First come named moves, each a turn or a mirror, each shown by rows before and after it. For each pair of rows after them, which moves, in which order, take the first row to the second? The first pair is done for you.
Siver:
[ -1   3  24  17  25  10   9  23   8  26   8  32  -1  40 -30 -57   7 -19
 -26  12  33  33  13   1] => [ -4   0  21  17  26  16   6  19  12  25   5  31  -5  38 -31 -59   8 -17
 -26   7  34  33  10   0]
[ 27  21 -40  -8 -17  13   0  22   9 -17  27  -6  12  -3   6 -12  16 -49
  14  10 -29  -1  -9   2] => [ -3   5 -28 -17   2  18 -25   2  29  -7   2 -10 -24 -11 -25 -12  42 -25
  19 -10 -20  -2 -22  29]
[ -4   4   3   2  -7   0  12   6 -11   4   3   1  14   4  -4 -12  -1   1
  -7   6   0   2  -3  -8] => [-10  -1   7  -1   0   4  -1  -4  -7   8  -5   2   1   4 -14  -5  11   6
   0   1   1   3 -12  -1]
Runud:
[-19   1   9  -9  24   9   0  -1   5  14  -5  -4  -7  12 -13 -17   8  30
  -3 -19  15  -7 -11  -5] => [ -8   3   0 -15  20   1   1  -8  10   8 -16  -8 -19   2 -11   0  14  23
  -7 -21   6 -18  -2   2]
[ -8  10  -3 -12 -43 -24  31  -2  29 -27 -27 -10 -61 -25  -6  56  10  33
  42   9 -17  -9  23  -2] => [-19   5  12  -6 -50 -13  63  27   1 -26  11  -1 -31  -5   6  36 -20  46
  51  17  -7  -3  25 -10]
[ 18 -10 -38  22 -10 -15 -46 -27 -17 -28 -35 -26   5 -17 -18   8  21 -16
 -18   5  -7   2  18   7] => [ 30 -19 -33  24 -23 -10  -4  -8 -40 -43 -17 -22  29 -13   7  10  -1 -11
  -8   9 -12 -21  38   2]
Daz:
[  1 -38 -68 -21  -2  57  11  68  14 -24 -20  -3  56   4   2  17  -6 -17
 -16  -5 -25  -4  41  -6] => [-30 -52 -47 -27   8  67  13  68  10 -19 -19   0  47   5 -16   6  -5  18
  -2 -13 -10  -4  29  13]
[ -2  -6   6  -4  -2   2  -4   8  -5  -2  -7  -2   0   5   0  -1   0   5
   4  -5   7 -12  11   8] => [-5  1  2  2 -3  2 -6  9 -7  1  0 -2  6 13 -2 -7 -2 -1  0  0  9 -2  3  2]
[ 28 -38  28  24  28 -35   0  -2  -2  26 -12 -19  27  -3  25  29 -12   0
 -48  40 -16 -35  23  18] => [-11 -52  53  26  40 -12  -1   4  -6  36   3 -13  17   3  -1  11 -15  31
 -35  30  13 -23  -2  25]
[-50   2  28  -6  19  30   2  10  17  13  29  38 -10 -15  -6 -13 -30  -9
  32  20  24  52  -8 -12] => [ 13  31 -12  -9  -4   2   2 -11  18  -2   2  28   3 -31  34  19 -27 -61
   9  40 -18  25  27 -34]
Pairs:
(2 to 4 moves a pair)
[ 39   5  -7 -20  -7  -3  -2 -27  11 -20 -12 -13  -7 -10  12  20  18   4
  12  22 -23 -28  35  34] => [ 23  17  -8 -13   6  -8 -43 -41  23 -11 -23 -15 -23 -11 -11  15  35   2
   5  14 -18  -7   8  33] -> Runud, Runud, Runud, Runud
[ -3 -18  27  12 -12  37  16  20  13  -6  38  -2  21   5   8 -13 -25  27
   8 -10  33 -27  19  22] => [ 34  20  -6  28 -23  16  -4  17  14  -4  31  -5  38   9  26  -9 -22 -23
 -16   5  13 -10  14 -11] -> Runud, Runud, Siver
[ 15  59  -9  40  14 -12 -51  25   2  20  23  -5  17  26 -11 -15   3 -47
 -29   5   3  60 -38 -31] => [-36  20  33  29  28  16 -27  43 -10  25  44   4  12  34 -32 -38 -11  16
  -1  -6  39  54 -52  -2] -> Daz, Runud, Siver, Daz
[-43 -12  29  -2  22  20  -8  26   4   8  25  17  -3  19 -40 -18  -5  26
  12 -17  27   8 -27  13] => [  3   9  12   4  -5   8  28  49 -22  -7  45  14  38  26  10 -11 -31 -13
   2   5   8  -5   1 -19] -> Runud, Runud, Siver, Runud
[ 34  12 -19 -12   7 -22 -25 -36  24  -2 -29 -13 -15  -3 -13  15  16 -27
 -22 -10 -12  -1  -7  -9] => [ 32  14  -6   4 -12  -9  15  11 -17  -1  33   1  37  20  15 -13 -28 -23
 -13   6   3  14  -5 -31] -> Siver, Runud, Runud
[ 23  22 -38   3  -7 -35 -13 -25  18 -11 -15  -8   2  -1  24  21   5 -39
 -21  17 -36 -12  21 -13] => [-47 -34  18  -4   7  11  33   6   2  -8  27  10  -1   8  -6 -12 -16  49
  26  -2   7 -20   7  23] -> Siver, Runud, Daz
[ -9 -14  16   2 -12  10  23  16  -9   5  16   5   6  16   1  -8  -9  23
   4   8  20  10   1   4] => [ 27  14 -11   9 -18 -13   2  -4   0   0 -11  -3   4   7  15   9   2 -18
 -16  15  -7   9  12 -11] -> Runud, Daz, Runud
[  7  -9  28  13   5  13   0 -14  10   4 -45  10 -46 -18 -11  63  40  16
   9  -1  14 -29  27  16] => [ 47  17   6  27 -20  -1  18   5 -10  -4 -22  12  -5  -6  26  64  16 -29
  -5  20  -4 -25  43 -19] -> Daz, Siver, Daz
